One vector is turned by the same rotation once a tick. Each row is the vector after some number of ticks, and that number follows the row.
The counts run from 0 to 185.
[-20   6  -5  11  -2   5   0  -2 -15  -5  21   0 -19   2   1  -9  -2 -23
  -9   2   0  17   1   4  -3  12  -9   5 -14 -11  -3 -14   3  -7   5 -12
  15   4  -6   1  -5 -28  11  15  -2 -18  13   7   3 -26  -2  14   5  18
   2 -13   3   7   9  15  -8  -8  -5  10   3   0   9   4   6  -9  11   3
  13  -5  19  25   0  -6   3  -6   9  12 -17] => 147
[-30  20  -2  17  -4  -1 -14   0 -14  -4  13   2  -7   6   3   4  -8  -5
 -18   2  10   2  12  12  -6   0  -8 -12  -8  -5  -2  -7  17 -20   0 -11
   9   3  -4   6  -6 -20   6  14   6 -14  19   8   6 -11 -15   4  18  13
 -12 -10  -6  11   2   1 -10  -1   2   9  -1   1   5   6   3   4   9  -3
  26 -11   7  25  -1 -14 -13  -9  14  11  -2] => 62
[-22  19   1  24  -4  -3  -5  -4  -4 -10  14 -12  -8  -3  -2 -10   1  -4
  -6   9  -2   5   4   4  -6   0 -18 -11  -6  -4   8 -14  11 -20  -4  -8
  13  18  10   3  -5 -25  19  10   3 -17  18   4   2 -19 -13  13  17   6
 -11 -13   0  12   2   4  -1 -23   6   5   1   3   3  -1   6   6  13   5
  15 -15   4  23  10 -15  -4  -6  12   9 -14] => 143
[-18  14  -8  15 -10   1  -5  -2 -11  -9  10  -6 -15   1   0 -14   0 -14
  -3   4   4  12  -2   4  -4  11 -14  -4 -10  -9  -2 -20  -1 -14   9 -14
  13  10   4   6   0 -29  15  16  10 -17  10  11  -2 -14 -22  16  13  20
  -7  -8  10  15  -2  18  -4  -9   0   9   5   0   1  -5   7   1  12  -3
  12  -8   7  18   6  -8  -2  -7  11   6 -21] => 158
[-28  12  -2  10  -3  -6  -1   3  -5 -12  -6   7 -10  -1  -4   7 -17  -2
 -12   3  -7   9   1  19 -10  13 -20   3   0  -1  -5 -15   9 -23  -2   6
   5   9   1  12  -5 -26  28  10   9 -11  12  13   3 -21 -11  15  14   8
 -14 -13  -2   9  -1   0   4 -13  -2  14  -9   3  10  -3  -6  16  12   2
   9 -19   2   7   7 -13  -8 -11   2   4 -18] => 113
[-17   5   8  14   9   7  -3   5   5   3  -2   5  -9  -1 -16  -1  -9  -8
 -18 -11  -5  20  -1  21  -1  -1  -9  -6   1 -10  -6  -5   8 -14   1  -6
  10  10  -6  -1 -11 -13  27  -3  10  -8  14  11   3 -17  -8  12  10  13
  -7  -9   9   7  -7  11  -2 -17 -11  12   1   0  19  -8   1   6  11  -4
  11 -15   6  15  -1  -2  -7 -13  25  11 -25] => 165
[-26   7  -2   5   8   2 -13   7  -8   1  13   6 -19  -5 -12  -6 -12  -5
 -13  -6  -3  16   5  12  -7   8  -6   4 -12  -9   2  -5   8 -14  -4 -14
   3   3  -9  -1 -12 -16  19   9   6  -7  23   7  12 -22  -1   8   3  31
   2  -7   5   4  -3   7  -3  -8 -11  10   8   0  14   4  -5  -2   4   0
  19  -6  12  29  -6  -4  -1 -11   8  13 -18] => 2
[-24  10   9  14   6  10   0   9   0   4  10   9 -15   0  -7  -5 -12 -15
 -17  -4   8  25   1  21   1   4  -7  -5   0 -12  -6 -11  15  -9   6  -6
  10   5 -13  -2 -15 -17  22   2  10  -8  16  10   7 -14  -3   7   9  16
  -7 -14   5  11   2  12  -4 -14  -8   3   2   7   5  -3   2  10   9   0
  13 -14   7  14  -5  -6 -16 -12  20  11 -25] => 17
[-26  16  -5   3   5  -2  -3  15  -6  -9  10   8 -17  -3 -15 -13 -12 -12
  -9   2  -1  15   4  13 -10   8 -11   7 -13  -7  -2 -15   7 -20   3 -15
   2  14 -13   0  -6 -24  12  10   5  -5  23  12   9 -19  -6  10   4  25
  -4  -7  15  10  -4   7   0 -12 -13  12   6   1   8  12   2   4   6   2
  14  -5   7  21  -7  -3  -6 -10  10   0 -16] => 70
[-27  14   0  11  -4  -1  -2   3  -3 -12  -3  -2  -9   1  -8  -3  -4  -4
  -2  -2  -2   6  -5  11  -4  13 -17  -3  -6  -6  -3 -22  -1 -20   8  -8
  12  15   3   6  -7 -26  22  13  14 -11   9  18  -5 -13 -19  16  13  14
 -16  -8  10  13  -9   9   5 -10  -3  18   2   2   7  -8   5  15  17  -3
   6 -16   1  11  10  -9  -2  -8  14   5 -23] => 168
[-24   2  -6  17   4   3  -7   0 -12  -1  17  -5 -15   0  -8  -7  -5 -11
 -13  -2  -6   8   4  10  -8   0  -1   2 -10  -9  -2  -3  12 -13  -2  -6
  13   7  -9   4  -6 -25  21   4  -1 -14  21   9   8 -31   4  12   4  19
   1 -11   0   5   4  11 -11 -12  -4  11   3  -6  12   2  -2 -14   8   8
  25  -9  19  24   1  -9  -1  -8  12  10 -13] => 67
[-21   7 -10  17  -3   8   1  -4  -6  -7   7   0 -18   4 -14  -4 -12 -23
  -6   0   1   8  -3  16 -20   3  -8   1  -4  -1 -19  -1   3 -15   1 -10
   9   9  -4   7  10 -26  15   8   9 -10   4  20  -6 -14 -26  12  17  14
   2  -5  16   6  -9  11  -6  -4 -11  15  -4   2   8   9  -5  -1  12   4
  14  -6   5  22  -2  -8  -2  -8  13  -4 -20] => 40
[-20  -1   1  13   1   7   3  -1  -7   0  13   7 -19   8  -3  -1 -15 -25
  -9  -4   1  19  -3  17  -6  11  -9   8  -2  -5 -18  -8   7  -1   6  -7
  15  -1 -11   3  -5 -26  23   7   8  -9   2  17  -2 -21  -8  17  13  12
  -1 -13   1   7   6  16  -3  -7  -8  10  -6   6   7   2  -3   0  12   0
   7 -13  14  19  -3  -6  -6 -11  17  10 -21] => 28
[-16   2  -7  24   0   6   1  -4   1  -2   7  -4  -9   1 -12  -3  -8 -26
  -8  -4   2  16   0  17 -14  -5  -2  -4   3  -6 -13   2   2 -15   0  -9
   9  13  -2   2   7 -25  21   0   9 -13   6  17  -3 -16 -23  14  17   8
   1  -7  14   7  -5  12  -4 -11  -8   7  -7   4   7  -1  -4  -6   5   4
  15  -8   7  15   0 -10  -1  -6  19   6 -21] => 174
[-15  11  -4  27 -11   6   2  -4  -3  -7  13  -8 -13   4  -3  -5  -6 -25
  -8   2   2  14  -3  13 -16   4  -8  -1   4   1 -12  -5   3 -12   3  -4
  13   8   3   4   3 -31  24   8  10 -12   2  15  -8 -16 -26  18  23   5
   1 -10   9  10  -3  10  -4  -8  -1   9  -9   0   0   4  -2   0  10   0
  15 -10   3  19   6 -13  -2  -6  11   5 -19] => 173
[-24  11  -4  17   5  -4  -3   9   4 -12  -9   1 -10  -1 -13   1 -15  -4
 -10   0 -10  10   1  16 -12   3 -15  -3   0  -5  -5  -4   9 -29  -7   0
  -1  17  -1   5  -1 -21  26   7   6  -6  16  15   4 -19 -13  13  12   4
 -11  -8   5   8 -10  -4   5 -16  -8  13  -6  -1  11  -5  -6  11  12   7
  15 -15  -4  11   2 -12  -5 -16  13   1 -23] => 45
[-32  15 -14  22  -9   4  -6  -5 -11  -4   9  -3  -5   7  -2  -2  -9 -17
 -11  -3   6   1   8  21 -18  -7  -3  -6  -4  -7 -11   1   8 -24   2 -15
   7   5  -2   6   6 -23   8   7   9  -9  13  20   2 -11 -28   5  20  20
  -3  -5   7   6  -8   6 -13   2  -8  11  -1  -3   7   5  -1  -1   5   4
  23  -3   5  22  -3 -13  -5  -7  15   3  -9] => 51
[-27  18 -11  16  -5  -1   1   1 -12 -17   1   1 -11   9   4   2  -8 -10
  -6   4   1   1   4  13 -12   7 -18  -2  -5  -3  -5 -15   3 -23   9  -3
   9  10   1  12   7 -27   9  13   8 -16   9  16   0 -13 -15  11  15  15
 -10  -9   7   9  -1   7  -7  -6  -3  15  -6   3   5   6   3   7  14   1
  16 -13   5  15   7 -13  -7  -4  11   1 -10] => 49
[-21  11   2  19   3   1  -3   3   0   1   0   0  -4  -2  -7  -8  -1  -5
 -13  -3   4  11   3  14  -1  -2 -11 -18  -4 -15   5 -16   8 -20   7  -8
  12  10   0  -2 -12 -17  21   2   9 -19  19   8   9 -12  -9   8  13  13
 -11 -14   6  13  -3  12  -7 -14  -1   9   9   0   9 -13   6   7   8  -5
  19 -15   2   9   3  -6 -11  -7  26  12 -20] => 155
[-29  22  -4  10   2  -4  -5   8  -4 -15   2   4 -10   3  -6  -6 -12  -3
  -8   4   6   3   6  17  -9   5 -14  -1  -8  -3  -1 -20   6 -29   3  -7
   2  15  -3   4  -2 -21   8  15  11  -8  20  12  10 -12  -8   4  12  15
 -13  -8  10  12  -9  -1   0  -7 -10  12   0   2  11  10   5  12   7   0
  24 -12  -4  15   3 -10  -9 -10  12  -1 -13] => 60
[-20  20  -5  24  -9  -3   5  -2  -5 -11  -1  -1  -4   4   0   1  -9 -17
  -9   8   2   5   5  13 -13  -1 -19  -8   1  -6  -6 -10   8 -21   8   0
  12  11   3   7   5 -27  17  12   8 -13   5  16  -5  -9 -22  15  21   2
 -12 -14   9  14  -2   3  -5  -5   2  11 -11   6   3   3  -2  11  12   7
  15 -16  -1  10   7 -16 -12  -9  15  -1 -14] => 183
[-21  14   4  24   5   2 -10   2  -7  -1  12  -7  -5   1  -2 -13   4  -8
 -17  -2   4   8   8  15  -2  -7 -11 -20  -7 -13   2 -10  12 -16   0 -11
  19   9   0   2  -5 -18  14   2   5 -18  23   6   4 -13  -7   5  15  11
  -7 -13   0  11   0  10 -12 -17  -1   6   5  -1  10  -5   5  -2   5   0
  27 -13   7  19   1 -14  -7 -11  22  13 -15] => 76
[-23  23   7  15  -2   0  -9   4  -6  -6  14   4 -15  -1  -3  -3 -13  -2
 -10   7   2  10  -2  12  -1   5 -18   1  -2  -2   1 -16  19 -14  -2  -6
  16   8   0   1 -13 -21  15  16   6 -10  16   7   7 -12  -6   7  11  10
 -15 -15  -3  11   5  -5   2 -15  -2   4  -1  10  -1  11   2  14  13  -2
   9 -14   7  22   3 -14 -12 -10  12  15 -14] => 73
[-23  14  -7  23 -14   2   2   1  -2  -7   6  -2  -5   8  -2  -3  -5 -21
  -4   7   0  10   3  13 -11   8 -12  -6   0  -6  -6 -12   4 -15   7  -7
   9   9   3   7   5 -31  19  10   7 -18   5  17  -6  -9 -29  18  18   9
  -9 -11  10  15  -2  12  -5  -5  -1  11   0   3   1  -8  -1   4  12  -2
  14  -9   0   7   8 -17  -4  -7  10   0 -21] => 104
[-17   7 -10  17  -2   1  -4  -3 -11  -8  15  -9 -16   2   1 -14   4 -10
  -5  -3  -2   9   3   6   2   8 -10  -4 -11  -7   5 -17   3 -10   3 -13
  17   9   2   6  -9 -28  15  11   1 -22  11   8   2 -23  -8  16   6  16
  -4 -10   1   9   2  14  -7 -11   1   9   8  -3  10  -1  13  -6  12   4
  16 -11  15  22   7  -9   0  -5  13  10 -15] => 78
[-18  20   4  15   4   4  -7   4   1  -9   0 -10  -8  -3  -7 -12  -6  -6
  -3  -2   3   9  -7   9  -2  -1 -16  -7  -2  -5  -5 -23   6 -15   6 -11
  15  14   4   1  -9 -19  17  12  20 -14  11  15  -1 -11 -22   8  17   9
 -12  -6  14  17 -10   7   4 -18  -5  10   4   7   9  -4   8  12  17  -6
  13 -18   4  15   4  -5  -6  -9  23   8 -21] => 20
[-21   4  -8  12   8   4  -4  -1  -1 -10   0   0 -12   0 -18   0 -14 -14
  -4  -6  -7  12 -10  13 -15   7  -6   9  -1   2 -17  -2   2 -16  -5  -9
  15  14  -2   6   4 -25  23   7  10  -9   7  18  -3 -23 -23  14  16  12
  -2  -5  12   6 -15   3   2 -12 -10  12  -6   2  17   5  -3   0  10   7
  10 -13   9  23   2  -5   4  -6  18   3 -21] => 109
[-24  10  -4  11  -1   4  -4   8  -8   3  17   8 -14  -4 -12  -5  -5 -17
 -13  -4   5  20   3  11 -10   9  -6   3 -10 -12  -2  -5   8  -6   0 -19
   5   4  -6   2 -10 -21  17   6   5  -9  19   7   5 -20 -13  14   8  30
   4  -8   5   5   2  17  -4  -3 -11   7  11   0   7   4  -4  -3   5  -5
  19  -6   9  24  -5  -4  -2  -9  11  10 -21] => 81
[-29  12   2  13  -8  -1  -6  -1  -9  -4  -1   9  -6   7   0   8 -18  -5
 -17   0   0   6   4  20  -6  10 -13  -2   0  -5  -4  -8  14 -17   7  -5
   6   1  -5   7  -9 -23  26  11   8  -9  12  14   6 -13 -13  12  15  18
 -16 -15  -6  10  -3   4  -1  -2  -3  18  -6   5   4  -3  -4  14  16  -4
  16 -17  -1  10   0 -17 -13 -16  11   8 -13] => 181
[-26   9 -10  21  -4   1  -5  -9 -15 -14  11  -8 -13   7   4   1  -9 -13
  -3   5  -4   0   2   8 -13   4 -15  -1  -8   1 -12  -5   6 -16   8  -6
  13   4   1   9   5 -28  13  15  10 -17   4  18  -7 -15 -20  12  17   4
  -3  -8   5   8  -4   7 -10  -9  -3  15 -11   4   9   7   4  -4  16   7
  16 -13  12  21   8 -15  -1  -5  16   6 -10] => 118
